One turning vector, and how many ticks it has turned
The counts run from 0 to 225.
[  5.2   1.1 -36.6   2.4 -29.8  11.5  -9.7   0.7  -9.1  14.8  -7.8 -29.5
  36.4 -12.8 -21.0 -34.7  -5.2  23.3   3.1 -34.2   3.4   9.7  16.9  57.6
  12.6  52.1 -14.1 -34.4   7.6 -21.5 -20.1 -16.4  -3.4 -18.1 -38.0  33.1
   8.3  -4.3 -36.3  17.7  10.3 -10.8  15.8  20.3  -2.6 -23.0   6.5 -16.9
   6.4 -16.1 -23.6] | 88
[-11.8   2.6  -8.2  12.0  -4.3 -19.4 -22.2  -1.5 -21.5  19.5   7.2 -11.6
   9.0   9.3 -23.0 -58.8  11.1  15.9   5.9 -12.2  13.3  24.0  -1.8  28.7
  11.5  12.0  12.7 -52.5  -6.6  -9.8 -17.9 -51.3 -16.6 -19.6 -34.7   9.5
 -39.6 -16.8  -4.6   6.7  22.8 -11.7 -16.3 -14.7  -2.0  -5.4 -26.7  -5.6
   2.6  20.8  29.8] | 173
[  1.0 -27.1  -1.4 -27.2  -2.9  -7.8 -25.5  -9.6   3.3  20.6  13.6 -41.8
  -0.9 -14.1 -49.9 -35.2  27.1   0.4  26.3 -13.9  40.2   3.9   2.8  -6.1
 -20.4  52.5 -14.3 -30.0  28.7 -12.9   6.4   1.8 -21.7 -27.4 -53.5  27.1
  -0.6 -30.4  19.5  14.7  23.4 -11.3  -8.3  26.1  12.3 -12.4 -11.8  -1.0
  10.3 -15.5 -14.6] | 219
[ 10.2 -20.5  -6.1  -1.0  15.6 -10.1   7.6 -16.8   1.4   7.3  13.9 -31.1
  -1.5   7.4 -35.4 -40.9  34.2   4.7  40.9  -9.5  31.6   1.4  12.6  27.4
  18.4  40.4 -14.7 -50.2   2.4 -25.2   4.0 -34.1 -17.2 -15.4 -50.1  11.9
  -6.8 -28.6   8.7  11.4  40.4 -24.5 -36.7  -7.5  12.6 -24.6  -5.2  15.8
   4.4   4.8   9.4] | 138
[  3.9   0.5  -2.4   6.7   5.4   0.9 -19.5 -22.5 -15.2 -14.5  -5.8 -16.8
   5.2 -13.8 -59.1 -35.1  32.4   7.9  32.1 -28.1  -2.0   7.7   9.8  18.6
  17.2  44.6 -26.2 -44.0  -0.7 -22.1  -4.7 -21.2  17.5 -19.8 -40.7  21.8
   0.8 -31.1 -18.4  36.8  19.0   2.6 -26.9  19.2 -12.6 -29.2   0.9   3.1
  35.8 -16.4  -7.1] | 95
[  4.0 -18.0  19.4  -4.3   1.9 -31.0   0.8  -7.0 -13.3  23.4   7.4 -14.1
  25.2  -9.0 -12.5 -27.0  11.0  22.6  24.5 -16.3   2.9  11.1  16.1  29.6
  -9.0  56.1   1.5 -43.3  12.1  -6.9 -28.6 -45.4  -5.1 -34.3 -40.9   4.3
 -12.8 -22.5  28.6  15.7   0.3  -1.5 -51.2 -15.8  -2.7  -0.9 -29.7  14.8
  24.4  18.7 -15.5] | 26
[ 26.1  -5.3 -13.1  20.5   0.8  20.5  -2.3  -2.8 -26.2  -2.1  22.1 -30.9
  29.8   4.1 -23.1 -12.0  17.0  10.4  13.9 -14.6  14.3  32.8   7.1  39.0
   9.9  47.2   0.4 -32.7   1.2   1.8  17.2 -58.3 -18.0  -9.4 -47.7  10.6
  15.2 -29.3  -2.4  -3.2  35.5 -17.8 -24.2  -9.4  -4.2  -9.5 -15.3  23.2
  28.0  11.7  -0.2] | 162
[-12.5   3.8   0.8  -7.0 -39.9 -14.0 -21.5 -10.1  -3.6  27.8   2.7 -28.0
  27.2 -25.9 -32.9 -17.9   8.7  34.0  32.5 -31.1  18.3  -7.2  -8.0  14.2
  -9.3  50.9  -8.4 -25.4   3.7 -17.1 -28.2 -31.7  -0.7 -10.0 -43.5 -17.7
 -11.3 -22.4 -11.8  41.0  -1.2   6.9 -20.7   1.0  -5.6 -24.1  -0.8   2.2
  34.2  -0.6 -39.1] | 212
[ -1.8 -12.9 -18.2  -5.4 -19.6   7.1 -19.8   7.2 -20.3  18.0   8.2 -32.0
  28.8 -17.1 -28.7 -45.3  -3.8  10.6  -0.8 -26.9  35.2  28.2  23.2  31.9
   1.6  28.4  12.3 -53.8  10.5 -28.9 -18.7 -17.3 -26.1 -26.4 -35.1  32.6
 -16.6  -9.7 -10.9   5.1  12.1  -5.3   0.5  20.5   6.2 -25.0 -19.4 -44.3
 -23.3  -6.4   5.2] | 56
[-18.4  -7.2 -39.2 -11.5   9.3 -13.9 -36.6  -5.3   0.8   0.6   7.7 -14.7
   4.8   1.1  -5.3 -49.5  22.2  18.6  20.3 -25.3   4.9   2.1  -5.0  17.2
  35.6  28.5 -20.4 -20.9  -7.0 -16.2  -2.3  -5.7 -12.3   3.9 -71.0  34.4
   3.1 -12.4 -31.6  -8.3  46.5 -26.6 -10.0 -11.7   4.6 -32.6  14.0  -4.6
  23.3   1.4  23.0] | 90
[-12.5  18.2  -8.1 -13.7 -19.3  -3.4 -54.5  -2.1 -10.7 -17.5  10.5 -37.4
   4.0 -33.5 -48.3 -31.8   0.3   3.6  32.2 -40.6  24.4  -7.4 -25.4  -5.8
  15.0  36.6 -18.9 -12.2  -3.5   7.1  -1.4 -25.4   8.9 -13.3 -42.0  16.9
 -10.7 -22.0 -19.3  23.9   3.1   8.3 -17.8  23.2 -11.6 -41.0   2.4  -0.2
  33.4  -5.8 -29.5] | 16
[-18.7  -0.3  -6.0   1.0 -32.5 -28.9 -36.2 -14.8  -9.0  26.2 -16.2 -35.2
 -18.4  -7.2 -44.2 -57.3  15.0  10.7  34.1 -27.1  13.2 -15.4 -14.8  -4.7
   1.0  36.8 -14.4 -24.3   4.1  10.9  -4.7 -26.2  15.3 -23.6 -48.5  -0.7
 -20.3 -16.8  -3.3  42.4  13.7 -11.1  -8.5  13.7  -8.0 -17.3  -2.5  15.1
  30.5 -13.6 -22.2] | 176
[  9.1  -2.4  -4.4  19.5  10.5 -13.9 -15.8 -20.0 -32.3   0.8  -7.4   0.8
  14.1   4.6 -38.6 -35.9  30.5  19.9  19.0 -19.4 -10.8  21.8   7.6  33.5
  26.0  29.2   1.2 -58.5  -5.0 -25.0 -10.1 -42.6  -0.1 -11.5 -43.5  11.5
 -10.0 -21.6 -10.9  25.2  23.0  -2.0 -41.5  -9.4 -16.2 -12.1  -3.6   2.3
  30.0  -7.2  15.9] | 94
[ -1.5  -0.7 -20.2  -5.0   0.1 -11.4 -42.9  -2.4 -20.1  23.1   0.9 -43.4
  -7.7  -5.6 -33.9 -50.0  12.8  13.7  19.5 -15.0  10.4   2.2 -23.2 -21.0
   0.2  36.9 -26.2  -0.4   7.1  42.3   3.9 -28.5   5.7  -8.6 -54.4  25.0
   4.1 -11.1  -2.0  26.2   1.4   3.7  20.0  13.7  -3.6  22.4 -17.1  35.6
  31.6 -10.4  -1.2] | 152
[-13.7 -18.6   5.3 -27.7  27.0  -8.9 -38.0  -3.2 -12.7 -20.1  38.6 -29.0
   0.4 -13.4 -36.5 -36.8  19.7  -3.0  26.1 -18.1  46.9   6.7   1.6 -11.4
  14.0  23.7  -7.9 -28.9  11.1   2.8  -0.6 -27.4 -27.6 -19.3 -53.8  32.4
 -22.3 -27.0  18.1 -19.5  25.7  -4.5 -31.3   1.6   7.0 -24.2 -22.0  -0.9
  16.0  16.4  15.1] | 23
[-21.2   8.9 -38.2  -6.6  -6.1  -9.4 -34.2   0.4  -5.8  14.4  -5.7 -23.9
  11.5  -9.0   6.6 -43.8   9.5  29.6  17.4 -39.8 -16.4 -13.9 -21.4  14.9
  24.7  43.3 -30.3   0.8  -4.4  25.8 -19.9 -24.1   8.9   7.5 -63.3  25.6
  10.2   6.7 -26.5  11.6   9.8 -12.0   4.4 -20.4  -6.2  -4.9   1.8  20.2
  38.2  -0.1   0.8] | 121
[ 16.8  -8.7 -20.5  -2.3  12.3  14.0 -29.7  14.3 -37.3   9.4  18.0 -38.6
  26.3  -8.9 -27.4 -43.0 -10.7  -3.7 -17.4  -5.7  24.6  38.0   6.4  14.3
  -4.9  41.5   1.6 -27.2  10.9  16.9  12.5 -41.8 -23.0 -32.8 -33.1  49.7
   0.3 -14.4  11.7  -8.7   6.4  -4.4  11.0  25.3  -0.8  12.8 -39.4   3.2
  -5.5   8.2   3.7] | 0
[ -3.9 -16.9 -13.3   2.7 -29.1 -13.6  -8.5  -9.3  -8.9  40.5   4.1 -23.4
  15.8   1.1 -24.3 -44.4  21.2  29.9  12.2 -18.8  21.3  24.6  17.7  37.3
 -10.4  40.4  11.5 -57.0   9.3 -33.8 -16.0 -22.4 -26.6 -19.9 -48.5  10.2
 -12.1 -12.0   1.5  15.2  20.1 -15.2  -4.4  -7.2   6.3 -13.5  -9.9 -22.8
   3.9  -7.8   5.5] | 57
[  1.8  10.5 -20.6   6.9   1.5   8.1 -51.1   8.1 -44.4  -8.3  16.1 -32.1
  14.5 -15.7 -45.2 -46.6  -3.6   6.9  -2.9 -20.4  25.1  33.0 -14.7   5.7
  14.7  19.0  12.8 -36.4   0.4   2.6   9.3 -48.3 -12.1 -24.0 -30.5  34.5
 -26.2 -19.3 -18.9   7.0  11.0   4.7   8.0  30.7 -15.4 -14.3 -26.9 -24.4
   9.2   1.8  14.9] | 12
[-18.1   5.8 -28.5 -10.8 -21.2  -9.7 -40.6  10.4 -13.5  -0.2   2.0 -14.6
  20.1 -25.9   7.6 -49.2 -11.5  31.1   8.8 -49.5   0.4  10.2 -14.6   7.7
  12.4  46.0   5.0 -22.7   2.2  47.0 -14.2 -11.1   2.9  -2.4 -61.5  24.1
   5.2  21.4  -6.0  -0.2   9.7   1.2 -21.3 -18.4  -4.8  -1.3 -18.2  -6.7
  11.3   7.5   6.9] | 85
[ 15.8 -16.6   7.8  -1.9  20.5 -16.9   9.1 -14.1 -26.2  -0.1  12.2 -15.8
  26.8  -4.7 -29.5 -21.1  21.8  13.9  28.3 -13.5   6.8  14.1  14.8  28.7
   5.9  49.1 -12.5 -49.6   8.5  -8.8 -24.0 -47.1  -5.6 -23.1 -42.0  15.4
   5.9 -18.0  20.4  17.3  -2.8   8.0 -48.0 -13.9   2.0  10.1 -36.4  21.9
  12.3   5.2  12.1] | 106
[ 12.7   0.2 -19.4  19.6  25.8  -4.2 -10.4  -5.1 -44.2  -4.2 -11.0  -7.4
  29.9   4.1 -13.9 -36.6   5.0  19.2  -5.9 -22.5 -22.8  28.9   9.7  35.3
  26.4  40.6 -14.2 -38.8  -0.6  12.5 -12.6 -61.4  11.4 -18.3 -37.1  32.6
   8.7  -9.6  -6.1  10.0  12.2  -1.2 -26.1  -4.5 -19.2  13.7 -22.6  28.0
  26.2   6.6   8.1] | 118
[-15.5 -16.7 -24.2 -20.4   4.0 -33.1  -5.8 -10.0  20.6  34.0  -6.0 -25.3
   6.0   6.6   7.0 -52.9  16.8  21.3  30.9 -18.2   7.3 -32.9  -1.1  25.4
  13.1  44.1 -42.2 -14.0   1.8   3.7 -35.8 -21.4   5.6 -14.4 -51.8  13.2
  -5.2 -12.7  -7.6  16.6   4.5 -26.5  -2.4 -13.6  10.2  -5.9  -7.9  29.6
  25.7  -1.7  -9.6] | 145
[ -7.2   8.9   2.8  19.4 -18.7 -14.4 -28.7  -9.3 -24.1  16.3   6.4 -14.7
  21.4   2.4 -25.8 -20.8  22.3  29.5  16.9 -21.9  -4.0  21.2 -10.0  33.0
   1.5  41.9   2.7 -35.9 -12.8 -14.9  -9.9 -60.3  -4.7 -10.1 -47.6 -17.2
 -12.5 -33.4  -9.9  21.8  20.9  -3.8 -27.2 -16.7 -19.7 -11.3   0.6  10.5
  47.9  10.8  -5.6] | 14
[ 11.6  11.5 -15.5  -8.5  35.4  -5.0 -30.8   2.4 -44.2 -26.0  17.7 -17.9
  30.2  -9.9  -2.1 -30.3  -9.4   8.7   6.0 -20.4  -0.7   9.1  -9.8  15.2
  27.0  26.7 -26.9 -14.6  -0.5  28.5 -16.5 -72.5  13.4 -14.7 -24.5  36.4
  -6.1 -17.6   1.8  -1.3 -18.0   7.0 -17.5   0.4 -22.6  14.6 -37.0  20.9
  30.2  23.5   7.4] | 154
[  9.6 -30.3   0.5 -22.0  16.7  -1.4  -8.0 -12.0  -3.7   9.3  29.1 -28.8
  19.3   0.4 -39.8 -21.3  27.2   2.8  26.9   2.6  32.8  13.1  27.6  31.0
   5.6  43.7 -16.7 -35.1  15.4 -39.8  -9.1 -26.9 -27.0 -32.1 -45.8  25.0
 -10.6 -40.0  13.1  -1.5  21.4 -13.7 -27.5   8.9  14.1 -28.1 -10.4   2.5
  16.7   4.1  -7.8] | 218
[-28.3 -13.3 -17.2 -35.4  -8.7 -32.6 -38.8   9.5   2.2  30.2   5.7 -28.5
  11.6 -26.3   4.5 -55.8  -2.5  13.6  17.0 -32.0  20.6 -24.4  -3.7  -3.4
  -8.0  43.8 -22.9 -11.1  11.4  28.0 -35.2  -3.3  -5.2 -24.2 -57.9  24.7
 -12.8   0.5  18.2   7.5  -9.5 -10.3  -6.1  -1.0   7.2  -5.2 -25.9  -0.1
  16.5   1.5 -18.6] | 29
[ -6.7  17.3 -23.3  -7.4 -18.4  -0.1 -46.5   7.0 -32.0  -8.7  11.2 -46.1
   3.8 -20.4 -43.9 -45.9   5.2  17.9  23.4 -36.6  32.8  14.0 -33.7 -18.7
   9.3  27.4   4.7 -19.6   0.2  22.6  10.4 -24.2  -2.8   7.4 -60.0  15.5
  -3.1  -5.0 -17.4  20.7  16.0  17.3   2.0  -2.7  -3.1  -4.2 -13.1  -4.4
  11.0  -9.0  22.8] | 128
[-30.1 -18.1 -13.8 -30.5  29.5 -39.0 -45.5 -11.3   5.8   8.3  18.4  -7.3
   4.5  -5.5 -10.7 -52.4  23.2  17.1  24.2 -19.2   8.9 -15.2  -5.0   1.4
  26.9  17.6 -32.5  -9.8  -3.7 -13.0 -44.4 -10.2 -10.5  -2.9 -56.1  36.7
 -13.9 -17.3 -14.5 -11.9   4.5 -13.0 -10.9  -7.8  11.5 -12.8 -13.1   0.3
  27.3   6.9  20.1] | 66
[-24.8   4.9  -7.8 -21.8  -4.3 -29.6 -38.9   2.3 -10.1   2.7  32.9 -16.4
  33.6 -22.5   6.1 -29.3  -9.5  33.4  20.8 -32.2  24.6   0.7 -14.6  17.7
  20.7  21.3   3.6 -26.7 -13.3  -6.0 -50.0 -49.0  -5.5  -5.4 -46.0   3.6
 -32.5 -17.0 -12.1  -3.2 -10.5   6.7 -24.8 -20.5  -9.0 -24.0 -24.8 -14.4
  14.4  20.7   6.3] | 18
[  7.3  15.2   7.2   6.6  12.3  -2.7 -36.5  -3.3 -41.5 -23.4  19.4 -12.4
  21.4 -20.3 -40.2 -24.7  -0.7  11.8   8.2 -23.3  12.8  27.8  -4.7  12.8
  23.1  25.8   2.8 -45.9  -6.8 -13.4  -9.6 -61.4   1.0 -26.6 -20.2  19.1
 -29.3 -28.5  -9.3   7.1   1.2  11.8 -32.2   1.7 -22.5 -22.9 -23.8 -12.9
  19.6  16.8   1.9] | 210
[  4.1 -15.4 -26.4  -8.1 -14.5  -1.6 -10.4  15.8 -15.9  39.8  15.6 -40.7
  52.5 -14.1   3.9 -28.0 -19.0  27.0  -3.8 -15.2  18.9   7.4   8.5  42.7
 -12.1  50.6  -5.4  -9.4   7.9   3.5 -31.5 -43.7 -15.7 -27.4 -43.7  27.2
   5.7  -1.4   3.5  -5.4 -16.5  -6.7  22.1   3.4  14.0  14.6 -29.9   1.6
  -1.4   9.1 -16.5] | 192
[-12.5  -6.5 -15.0 -22.8  -1.7 -27.8 -49.0  -1.4 -29.1   4.5  14.9 -18.6
  32.6 -23.2  -9.0 -39.3  -6.8  39.8  11.6 -32.8   8.1   0.6 -19.1 -13.8
  -2.8  39.0  -9.6  -7.1   3.5  39.2 -35.3 -25.3   2.4  -3.4 -57.4  24.3
   3.8  -3.8  12.4  16.1 -29.8  19.6  -3.1 -12.3  -4.5  28.1 -35.6   9.8
  25.5   2.5   6.5] | 73
[ -7.7  -1.6   2.8  -7.9  23.2 -19.5  -8.7  -0.8 -22.0 -12.6  -1.2  -8.6
  11.8  -6.5 -10.9 -52.5   1.0  -2.3  15.4 -17.1   3.9   1.2  18.4  25.1
  21.2  33.4 -11.8 -54.1  -3.2  13.9 -30.1 -55.4  15.5 -35.0 -25.8  33.0
 -17.0  -8.7  15.5  12.4  -1.5  -1.7 -47.4  -6.5  -1.6   0.4 -37.7  13.9
  -3.6  19.8   4.1] | 142
